[[106 133 159 104 118 121 154]
 [ 26 189 132 160 169 175  95]
 [181 154 102 220 164 196  99]] >> 95

[[2663 8006 7222 5841 5371]
 [6928 7044 7162 3211 8253]] >> 8253

[[307 734 473  54]
 [201 756 817  54]] >> 54

[[6530 9240 6331 7424]
 [2554 4769 1245 1063]] >> 1063

[[539 827  92 456 587 541]
 [380 274 203  32 593 734]] >> 734

[[ -3  49 -25 -16 -30]
 [ 42   4  26   5  36]] >> 36

[[4 6 6 6]
 [8 7 6 1]] >> 1
---
[[-310   54   95   54 -202   54  -76]
 [ -24  -27  780 -571  350  837  540]
 [  54  -62  785 -503   54  795   54]
 [ -73   68  700 -456   54  739  455]
 [ -30   54  611 -126  289   54  312]
 [-228 -107   54   53   54   54  145]
 [  54 -119  672   54  330   54   54]
 [  95 -176  748   -5  481  260  302]
 [-245 -135  159  609  -68   -2 -105]
 [-117   54  541 -201  154  552  311]
 [ 124 -252  690   37  523  217  271]
 [-347  -74   54  548 -264  105 -112]] | 124

[[ 10   9  11  12  13  11   7  -8   5   8  14  13   0 -30]
 [  1  11  15  19  11  -4   2  13  30  15  12  15  35  19]
 [  7  14  13  17   9  -5  13  16  12   8   2  13  -6  -8]
 [ 18  -4   2   7 -10  25  17 -12  20   5   3  -5  14  18]
 [  7  20  21  14   7   0  -1   0  21  10  27   6  14 -30]
 [ 14  15   7  31   8  24  13  -8  18  17  11  15  16  17]
 [ 11  14  13   7  14  12   9  13  28   8   0  -9   4  16]] | 14

[[195 197 147 204  83 136 208 163 189]
 [187 177 168 135 136 166 133 160 189]
 [167 185 175 150 147 140 142 147 159]
 [158 176 167 160 149 115 172 152 187]
 [157 162 171 179 135 160 149 164 157]
 [176 185 162 151 164 133 146 160 160]
 [144 173 175 159 141 134 148 144 178]
 [169 183 169 158 148 152 160 149 162]
 [157 142 172 144 129 162 152 167 140]
 [209 120 181 109 110  95 206 179 146]
 [174  87 150 174 101 255 103  95 224]
 [241 143 145 129 169  58 250 100  73]] | 174

[[76 71 60 64 75 60 68 76 72 74 69 72 69]
 [67 69 71 70 68 69 69 68 68 68 69 68 69]
 [50 78 97 88 46 58 90 63 82 61 63 55 76]
 [50 79 99 89 44 56 92 64 83 61 63 55 77]
 [90 86 48 61 82 22 79 95 91 85 70 73 77]] | 50

[[221 309 319 552 248 774]
 [432 393 420 296 395 390]
 [324 379 162 528 193 725]
 [569 334 468 574  41 503]
 [193 301 190 651 143 633]
 [417 394 439 315 372 405]
 [338 324 283 677 360 849]
 [561 265 518 553 160 470]
 [194 350 164 642 100 403]
 [685 364 513 373 341 206]] | 194

[[-245  307  235  193  409 -157  -29    0  209]
 [ 151 -404 -613  212  600  -56  217 -586 -635]
 [-248  412  507  259  394 -150 -108  274  564]
 [ 626  226  248   87   29  635  571  372  182]
 [  16  266  352   40  199    4   82  180  308]
 [ 448 -113 -436  387  700   59  462 -480 -247]
 [-187  -67  -23   71  250 -166 -139 -198 -216]
 [ 187 -260 -344  386  450 -187   51 -403 -611]
 [ 198    2   43  269  259  165  166  119  -59]
 [ 420  302  641 -449 -125  244  376  183  564]] | 198

[[-25 -18 -10 -33 -15 -18 -31 -22 -21 -32 -17 -20 -25 -24  15]
 [-23 -28 -29  -8 -26   7  -7 -12 -15  -7 -30 -21 -24 -24 -24]
 [-25 -29 -26  -3 -27 -26   6 -18 -15   4 -29 -27 -24 -25 -29]
 [-20 -19 -19 -31 -22 -22 -30 -25 -25 -25 -11 -23 -14 -17 -24]
 [-30 -31 -25 -30 -28  -9 -12  11   5  19 -25 -25 -29 -27  -8]
 [-22 -15 -21 -24 -15 -23 -26 -24 -25 -30 -20 -21 -24 -24 -13]
 [-18 -23 -13 -25 -30 -34  -2 -35 -31 -31 -32 -17 -34 -26 -31]
 [ -5   1 -22 -31 -14  11 -34 -33 -31 -33 -15  26   3 -20 -28]
 [-25 -24 -15 -21 -20 -29 -19 -18 -23 -22 -18 -27 -24 -23 -17]
 [-20 -17 -21 -18 -10 -24 -31 -23 -26 -18   3 -28  18 -14 -28]] | -25

[[7956 6354 7593 4408 5675 4394 6199 7350 4644 5630 6432 1686 6124 6259
  6684]
 [7831 5448 7638 4443 5601 4714 6594 7305 4669 5908 6505 1846 5596 6175
  6873]
 [7380 7882 7663 5501 6295 4785 6237 7471 4595 5031 5446 2320 7528 6732
  6626]
 [6358 5680 6204 5138 5556 5177 5815 6128 5235 5584 5847 4217 5639 5768
  5950]
 [6499 6196 7886 6568 6583 6141 7449 7447 4574 5256 4765 3451 6970 6784
  7287]
 [6755 6916 8155 6650 6791 6016 7454 7722 4465 5073 4631 3020 7502 7011
  7350]
 [7066 6520 6855 4908 5719 4745 5865 6757 4937 5467 5988 3006 6236 6077
  6205]
 [7058 4612 7485 5204 5806 5593 7104 7030 4715 5937 5966 2966 5362 6156
  7044]
 [6416 5583 6321 5090 5562 5180 5880 6185 5211 5640 5887 4131 5613 5762
  5999]
 [6957 4567 7621 5464 5923 5787 7321 7134 4701 5886 5786 3065 5465 6232
  7175]
 [6459 5600 7768 6454 6481 6217 7497 7286 4631 5434 4947 3592 6492 6660
  7256]
 [7290 7273 7234 5104 5927 4637 5963 7084 4821 5242 5772 2621 6857 6373
  6359]] | 6459

[[-20 -10 -11  11  -3 -17 -17 -14]
 [  3 -14   8  -5 -13 -26  -6  -6]
 [ -3  -5  -5 -14  -9 -19 -13 -17]
 [ 13  -1   4  35   8 -20   4  -1]
 [-29  -7 -20  -5  -7 -13 -25 -20]
 [  9 -12  12 -11 -18 -10  -1  -2]
 [-12  10 -11  25  14 -10 -11  -6]] | 9
